Each named move below is a turn or a mirror, shown by a few rows before and after it. Which moves, in which order, take the first row of each later pair to the second? The first pair is answered.
U:
[-1 -3 -2  5 -6  4 -2 -1  1 -4  8  5 -6  5  2 -4  2 -3] -> [ 4 -4 -6  5 -4  7 -1  0  1 -2  6  5 -6  5  1  1 -1 -3]
[ 10 -17  -9 -14 -10  13   0  -6 -13  23 -15  46  -3  -3  -1  10 -24  -2] -> [-15 -11   2 -14 -14   4 -22 -13 -23   4 -11  46   5   4  10 -25  -9  -5]
[ -8  25  22   9 -24  13 -17   3  -9 -15  -5 -15  31  11   1 -26 -16 -10] -> [ 22  13   7  11 -14  28  16   9   1   9 -11  -9  19   1 -14  22 -35  -6]
W:
[ 15 -19  10   8   2   5  -8 -17  22  32  -8  11 -29   2   3  20   4 -12] -> [ 14 -15  10  11   7   1  -3 -12  28  29  -2  -1 -32   0   0  26  12  -7]
[ 31  24  -4  22  -5  19  34   5  14  -1   2 -49  20  -7 -22  18 -16 -22] -> [-22  23   0   2  17 -12  -1   9  16 -31  18 -62   0  -8   2  -5  35   0]
[ 15   5  -1  16   7  -7   4   5   8   0   4  -3 -18  -8   3  -7  13  -1] -> [  8   3   0  11   5 -10  -5   0   4   0   2   6 -21  -8  10 -16  12   1]
[-21   8 -12  -3  16 -10  -8  13   9  -3  19 -16 -15  -9   9   8  22   6] -> [-24  -2  -8 -14   1  -4 -25  -3  -4   9  14  25  -9  -4  16 -13   7   0]
B:
[  7 -27 -24 -23   6  -7   7  10   0  15   7  21 -33 -17 -18  41   1  22] -> [ 26 -20 -22 -12  -6   7  19  10  -3  23   0  16 -18 -16 -30  43 -19  12]
[ 15  -4 -19   7  12  -5  38  13  12   5   8 -30  13   2   2  28   4 -16] -> [ -7 -12 -23  -5  21 -19  22  15  11  -1  14 -29  -3  -1  13  26  22  -2]
[ 12   8  -3   3   4   0  13   4   3  -6   2 -15   5   1  -8   8   8  -1] -> [ -1   0  -5  -7  11  -8   2   5   4  -8   5 -11  -5  -2   0   6  18   7]
[ 20   0   2   6 -11  19  25  -6   0   4 -12   2  13   1 -16   0 -14 -15] -> [  7  10   5   9   0   7  22   5   7 -14  -1 -31  11   4 -14  -1  11  -8]
Then:
Between the rows of a pair lie two moves.
[ 23 -24   4 -20 -14  23   3  20  -3  14 -16  56   8 -14 -10   1 -24  14] -> [ 19   1  22   0 -32  23  -1  15  -6  -9 -16  28  38  -3 -12 -39 -23  -5]
U then B
[ -1   6   9  13  32   7  30   4  -1 -13  19 -31  10   0  23  -4  16  11] -> [ -7 -14   1  -3  39   4  23   5  -3   4  18   0  -9  -7  31  10  16  25]
B then U
[-20 -11  18  14   3 -15 -12  -3  12   2  12  -5   8  11   4   9  -2   4] -> [-11 -18  13  10   2 -10 -10  -6  11  13   6   9   4   8   2  21 -12   3]
B then U
[  1   1   0   1  16  -5   8   9   0  -2   4 -14 -16 -10   4  15   3   9] -> [ -3 -10  -1  -9  13  -3  -3   5  -9   7   1   9 -19  -8  10   8  -4   9]
B then W
[ 19 -13  40  -3  -4  11   5 -17 -16 -20 -23  20  22   6  34 -18 -12 -16] -> [  7   1  42   0   8  -2   4  -9  -5 -39 -13 -17  20   8  33 -19  15 -10]
B then B
[-13 -11  -4   1   1  -6  -7   0   6  -1  -7  -5   3   8   1 -18   2   7] -> [ -5 -15 -12   2   9  -4   2   7  12   5  -6  -6  -7   3  -3   2   0  10]
U then W
[-14 -14  25   3  -9   3 -17 -15 -11   5   2  20   9   6   2 -38  -6 -16] -> [ -7   4  28  19  -8   3  -5 -10  -4  -8   5 -15  18   9  -5 -36  -2 -20]
B then B
[ 32   0 -19  19   4  -1   9  -3 -16   5 -27   1  21  -2  -3  -6 -15  -3] -> [  5  -3 -25   8  26 -24  -2   8  -8 -13 -14 -20   0  -5   9   1  21  15]
W then B
[ 29  18   8  21 -18   5   8 -14  -6  -2  -2 -15  13   8   1 -12 -10  -5] -> [ -8   9   2   2   2 -18 -14  -6   1 -15  12 -21 -13   2  20 -12  29  21]
W then B
[  9  12   0  14 -10  11   6   2   0  -2  -3 -18   9   5 -10 -13  -5 -13] -> [-11   9   5   2  -5   0 -10  -2  -3 -10  -1 -11   3   3   3 -29  10  -8]
W then W
[ 15  -9 -14   1  -5   3  10   0  11  22   3   9 -11 -11 -14  13 -28  10] -> [  7   2   3   9 -24   1  -6 -12   2  11   0   9  10  -1 -11 -27 -28  -5]
U then W
[-19   6  -5  -8  -4  -8  -7   3  -3 -12   7  -4 -11  -4   9  -8   9   6] -> [  0   0  -8  -9 -12   7   7  -4  -7   7  -2  20  -7  -5   2   3 -16  -3]
W then U
[  9  -2   4 -46  38  15 -18  -3  -9   9   7  19 -17  -5  10   6 -12  25] -> [  3  15  23 -35  13  17 -28 -14 -21  -4   1  11   9   4   9 -37 -14   5]
B then U
[-13   8  10  18  -4 -11  -7  -4  -6 -23   4 -10  13   5   3 -25  18 -10] -> [ -7   3  13  19 -10  -6  -8  -9 -12 -15  -3   3  17   6   4 -28   9 -15]
W then B
[  6 -14 -15 -13   7  -3   5   6   0  15   3  14 -18  -5   2  29  -2   9] -> [  3  -7 -13  -6  14  -5  10  12   5   2   7  -9 -17  -3  -3  31   8  12]
B then W
[ -1  14 -28  23  29 -12  28  12  19  -3  -4 -37 -19 -15 -14  35  31  13] -> [-44 -13 -21  -6  21 -29 -25  -7  -7   2  -8  27 -29 -12  16 -10  38  22]
U then B
[ 16 -20  -4  -6   2   9  -1  -3   0  30  -5  34 -11  -4   3  23 -29  -6] -> [ 15  13   4  18  12  -3  15  14  19  -5   7 -43   2   1  -8  22   1  -8]
B then B
[ 13 -35  -6  -8 -13  18  -3   0  -5 -10 -11  27 -20  10  -9  14  -6  16] -> [ 20 -12   0  14 -12  17  17   7   7 -29  -4 -23  -2  14 -19  17   5   9]
B then B
[ -7  -9  -4  -9  34 -17   9   8  -4   3  -8  -5   0 -15   6   9  11  10] -> [  6 -16  -3  -9  18  -6  10   0 -12  17 -19  24   7 -12   0   2 -12   1]
W then W
[ -6   8   6   4  -3  -6  -5  -2   4 -13  -5  -9   3   1  -3 -12  -3  -5] -> [  0   4   7   1 -10  -3  -7  -5   0  -5  -7   6   2   2  -3 -13 -10  -8]
B then W
[  4  14   8   2 -10   3  -6  -5 -11  -5   1   0  15   4   6 -22 -11  -6] -> [  7  17   5   7   0  -2   4   1  -2 -12   6 -23  11   3   2  -9  -2  -1]
W then W
[ -9   7 -12 -28  -3  -5   5 -17  -7 -13   8  -8  -9  10   2   0  23 -21] -> [ -8   0 -20 -30   3  -4   8 -15  -5  -5   7   0 -15   8   0  13  19 -18]
U then W
[-28 -10   3  -8   7 -14 -22   0  -8 -18  13  -3 -23  -1  20 -28   2   1] -> [ 25 -10  -3   9  -7  16  14  -3 -10   9  -3  11  -9   0  -7   2 -47 -15]
B then W
[-17  24 -10  11  -9  -4   9  32  38  -3  -7 -23   2  -4 -18   3  12  -1] -> [-26   9  -2  -3 -29   0 -17  13  16   8 -17  33   5  -1  -8 -29  -5  -8]
W then W
[-16  18  10  17 -22  -2  14   0   5 -12  -5 -43  16  -5 -14 -16  11 -15] -> [-46  -3   9  -7 -20 -14 -18  -9  -8  -7  -6  -2   2  -8   7 -34  20  -4]
W then B
[ -6   8   3   9   8 -11   6  10   3 -15  12 -21   3   3   4  -4  14   5] -> [ -2 -13  -8  -5  13  -8   5  10   3   8   8   8 -16  -6   6  20   5  15]
B then U
[ 15  -2  -6 -15  18 -17  -1  -3  19  25   0 -22 -17  -1  26   1  18  19] -> [ 25 -11  -9 -16  10  -8   0  -8  11  39  -7   5 -16  -3  24   3   1  15]
B then W
[  2  34  14  28 -13   1   7  -4  -2 -12   5 -21  22   5  -8 -21 -10 -20] -> [ 23  24   0  24   0   4  29   4   9   5   5 -23   5  -5 -17  25 -17 -10]
W then U
[  3   6  18  11 -20  13   0 -23   4 -21   9 -34  15   1   5 -31 -12 -10] -> [ 24 -13  -5   2   6  17  25 -10  16   3  12 -25 -14 -14  -3  31 -19   7]
B then U
[ 12  -9  -4   2  -2   6   9   8   2  27 -14  17  -2  -3 -12  24 -17  -1] -> [ -2  -7  -8  -4  15  -6   8  17  13  12  -3  -5 -10  -6  -9  34   6  13]
W then B
[ -1  -8  -1 -17  17  -4  10  -8  -5  10   5   2 -14 -12   2  19  -4  -8] -> [  8  -1   2  -7  14   1  20  -7   0   7   6 -12  -7 -11  -6  22  -8 -14]
B then B
[  3  -9 -10  -4   2   3   9   4   5  13   2  12 -15  -8  -7  24  -3  17] -> [-24  -2  -2  -8   2 -11 -11   1   3  -6   7   5 -10  -4   4  -7  18  17]
W then U
[ 11 -10 -22   7   1  22  13   8   1  17  14 -21   9  -6  10  29  -3  15] -> [-11  -3  -5   5 -22  19 -17 -10 -19   5   8  -1  27   5  22 -26  -1   4]
U then W
[ 21  -9  -7  -1  -3   6   8  -2 -10  15  -8  15  -5  -5  -6  15 -19  -6] -> [-10  -5  -8  -9  15 -13  -5   6   0  -8   4 -12 -17  -3   8  13  17  10]
W then W
[  4  -9  -8  -6   0   3  -4  -3   4   8   0  18  -6  -5   2  11 -10  -3] -> [  9  -1  -1   0  -8   7  -1  -5  -1   4  -2  13   7  -1  -2   2 -16 -10]
U then W
[ -6  -5   8  -5  -7  -5   4  -8  -5 -16  -6  11  -6  15  16  -5  10   0] -> [11 -4  3  1 -4  5 23 -4  3 -7 -9  5 -8 11  3 16  0 -2]
U then B
[-29 -12  13 -19  23  -8  -3  13   5 -23  -5 -21 -21  19  10  22  45  17] -> [ -2 -36   5 -27   6  12  -1  -1 -11  16 -21  42 -25  17   7  33   2   9]
W then U
[-16  -9  10   7  15 -20 -40  19 -12 -23  -6   9   8  15  22 -30  -6 -23] -> [ 32   4   3  29  12   1   4  27   2 -10 -11 -15  19  15  -4   5 -30 -36]
W then W
[ 13  16  20   1 -34   7   2  14 -17  10 -10  13  14  15 -28   2 -18 -36] -> [-19  31  26  -3 -20 -14 -12  21 -10 -20   5 -25   9  15 -15 -10  19 -27]
B then W
[-15  -5  -9  -9  12  -2 -13   7  -2  11   6   4 -10  -7  19  24  29   7] -> [-18  -7  -1 -11  -5   3 -25  -4 -13  13   0  22   1  -3  24  -3  18  -1]
B then U
[  0   6  -4   7   6   0   9  12   5  -6   4 -17  -2  -6  -8  14   7   3] -> [-13  -9  -5  -7  -4  -4  -8   1  -8   4   1  21  -7  -7   7  -1   0   5]
W then B
[ 20  -1 -18  -3  -6   8  20  12   2   1   0  15  -4   2  -7  15  -9  -3] -> [-11  -4 -16 -15   4 -10   0  12   3 -15   8  11 -15   2  10   3  17  10]
W then W
[ 20 -13  -9 -15  22  -8  15  25   9  15   2  10 -31  12 -20  33 -15   1] -> [-12 -11  10 -22  -2 -17 -26   4 -12   1  -2  39 -14  24   0 -34  -9 -10]
U then B
[ -5 -12  -9  -5   6  -6 -15   8  -1   3  10  22  -9  -3   7   2  -2   2] -> [ 18  -1  -8  10  -1   5   7  11   3   4   6   5   6  -2  -7   9 -16  -9]
W then B
[ 16  -9   8  -9   0  -3  18  11  11   2 -31 -24 -14  -3 -20  10  33  -1] -> [  0 -25   9 -24   0 -10  -5   2  -2   6 -35   8 -20  -2  -6  -2  35   4]
B then W
[-14  17   6   3   3 -15  -4   7   7 -21   6 -30   7   6   3 -14  25  -1] -> [  4 -13 -15 -13  13  -5   7   9   4  15  -1  15 -19  -7   0  31   2  12]
B then U
[ 27 -22   6  -2  -2  21  10   4   2  12 -25   6   4  -4  -1   6 -28  -7] -> [  3 -20   1  -6  27  -2   9  18  17  -8  -9 -27 -13  -8   7  19  10  11]
W then B
[ 19   8  12  -2   3  36  -1   4 -15  16  -1  16  -7 -11 -15  32 -12  -8] -> [-21  23  23  -4  11  11 -23   8 -11 -19  12 -20  -2  -6  -3   2  28  -4]
W then U
[-11  -1   8   8 -13  17  -3  -4 -16  -4 -16  17   4 -21   9  -5   3  -5] -> [  2   1   2  14  -2  19  14   4  -4  -2 -10  -3  -1 -25   1  20   2  -1]
U then W
[  8  30   5  22   0   1  20  24  17 -11   3 -36  18   4 -11  -1 -14  -9] -> [-34  -9  -6 -18  14 -17 -23  17   7  -1   5  22 -19  -7  18  -5   8  19]
B then B
[-10  29   9  18 -19 -13 -19  11  -9 -13  -5 -10  38  14  -1 -52  -3 -22] -> [ 15  23 -15  22  12 -12  23  35  17   0   5 -51  15  -2 -19  21   3  -5]
U then B
[ 18 -13   5  -7 -25  20  -4 -21 -26  34 -17  57  12   3  -6 -12 -43 -18] -> [ 47  16   3  22 -16  27  36  -3   1  22 -11 -11  24   3 -31  23 -39 -24]
U then W
[  1  -6   9 -26   3   2 -15   0  -3 -13  -4  21 -22 -12 -10   6   5  -5] -> [ 23   9  11 -13  -4  14   4   2   0 -12  -8   4 -10 -11 -24  13  -8 -15]
W then B
[-16 -24 -12 -23   7  -5 -21  -4  -7  15   0  47 -22 -10  21   6   5  16] -> [ 25  -8 -20   1  11  11  24  12  14  19  -1   2 -14 -13  -6  48 -10   9]
W then W
[  9 -14   0 -15  -5   8 -25  -4 -34  25  -1   8   0  -2 -32   0 -24  -1] -> [ -9   7  11  -8  -4  -3 -30   2 -32  -2   6 -27  13   5 -28 -24  -2  -2]
W then U
[-20  15   7   4   6  -3  -7  11 -20 -21   9 -23  14  20  -7 -24  12 -12] -> [-20  -8   2 -15  -1   4 -21   2 -33   1  -1  28   4  16   3 -24  -6 -10]
B then B
[ 13   5 -21   6   7  14   6   7 -13  18  -8  -3 -10 -15 -18  36  -3  20] -> [-25  20  -1   6   1  -4 -26   2 -19 -16  -1 -22   4  -4  -1 -17  25  16]
B then U
[-12 -18   9 -16   4   6   5   0  -3  26  14  43 -22 -10   3  42 -13   5] -> [-48   1  30 -13  -4 -13 -24  -6 -10 -13  22  18  -4   1  15 -17  15  -1]
W then U
[  5  -3  -9  -1  19  -3  16  17   4   1   6 -21  -7  -6   0  27   5  16] -> [-10 -13  -8 -12  22 -10  -2  14  -3   3   4  -1 -18  -7  13  15  11  24]
W then U
[-20   0   1  -2 -16   5   1  -3  -8  18 -11  19  -7   2   5   0 -14   9] -> [-15  13   7   9 -23   9   8  -5  -6   9 -11   1   8   8  -1 -10 -15  -1]
B then U
[ -1  15  -2  13  23 -21   0 -19   6 -16  10 -20   4   9   0  16   8  13] -> [ -8   1  -5  -2  28 -25  -7 -19   2  -7   9   3 -10   3   6  19   8  19]
U then B
[ -9  -6   4   2  15 -14  19  25  12 -18 -11 -35   8 -12 -18  33  -4  14] -> [-43 -24   8 -17   9 -25 -18  12  -4 -19 -13   5  -3 -10   4   3   7  21]
U then B
[-15  -4  19   8   8  -7 -18  19  18 -12  14 -16   0   4   0  13  21   9] -> [  3 -13  21   8 -17  12 -16   4   0  11  -1  27  12   8  -5   3 -16  -7]
W then W
[ -6  -3   0 -23  11   1 -16 -12  -9  28  10  31 -10  -4  15 -10  -9  -1] -> [ 18  10  -6  -6  25   3  18   3  13  22  14 -19  -7  -6  -5  28  -5  -3]
W then W
[-22  -2  -1 -14  13 -16 -18   8   7  -4   4  -5  -5  -1  11  -8  18  17] -> [ -9 -15  -8 -19  16 -10 -14   8   6  14  -1  16 -15  -5   8  11   6  19]
U then W
[ 22  -9  -1   9 -12   8  19   4  -6   8  -1  13   6  -3  -1  14 -32 -14] -> [-20  -7  -1  -5  12 -23  -3  12   1 -21  17 -16 -11  -4  18   5  17   7]
W then W
[ 27  11  10  13 -27  12  16 -22  -8  12 -23  20  15  19  -6  -8 -41 -13] -> [-20  24   7   8  12 -25   3   1  14 -28   5 -47 -10  14  10   1  27  18]
W then W
[ 18  10   1  14  -6  17   2   2   4  -6  -9  -1  21   2 -12  -8  -1 -18] -> [ -9   8   3   2   3   3 -18   0   4 -19  -5   0  11   2  -1 -23  20 -10]
B then W
[-11 -19  -3 -13  19  -4  -1   8  22  -1   3 -21 -15 -13   6  16  19  15] -> [  4 -33  -8 -19   9   9  -1   0  12  18  -7  15 -15 -14   4  18  -5  10]
B then W
[ 14 -19 -23  -1  26   9  22  10   9  16   5  -5   1  -9 -13  49  -5  16] -> [-15 -10   3  -1 -15   5 -23 -18 -20   1  -4  29  34   6   5 -38 -10 -10]
U then W
[ -4 -14  -6  -1   3  11  -6  -1   0  20 -12  30  -7 -17   4  -3   1   3] -> [ 12  -6  -3  11  -2  18   8   1   3  22 -16  20   2 -16  -5   3 -13  -4]
U then W
[-17  -7 -17  -1   1  -8 -11  -8  -1   9   1  19 -15  -2  11   0   3   6] -> [  9   6 -17  16   0   4  15  -1   8   9   0  -4  -6  -1  -7  19 -10  -3]
B then W
[-24  -6   2  -6   4 -22 -11   5   7  -5  18   9  -6  13  13  -3   8  10] -> [-10 -16  -6  -7   7 -14  -1   5   9  13  14  19 -14  11   8  18  -6  12]
U then W
[  5  15   6  10 -24   4   4   7   0 -14   9 -10  12   0   0  -3  -2 -12] -> [ -7  13   5   3 -24  -3  -9   5  -4 -17  11  -4   7   2   6 -14   5  -8]
W then W
[-25   1  13 -20 -35  -1 -13 -21 -22  10  -3  38  -9   9   9 -24 -12  -9] -> [  6  37  11  12 -24   5  32   0   4  -8   4 -39   8  10 -20   9  -5 -18]
W then B
[ -2  25   7   5   4  -1 -12   0  10 -30   6 -30   5   6  -2 -18  10  -8] -> [ 15  -5 -17 -10  20   6   2   7  15   2   2   3 -27  -9  -6  32  -6  10]
B then U
[ 25  24  -5   8  -9  37  10  -6   0 -17   7 -13  30  18 -10   4 -12 -29] -> [-29   3 -11 -23  20   6 -27  -1   0 -32  23  -4  -4  11  18   0  32   2]
B then B
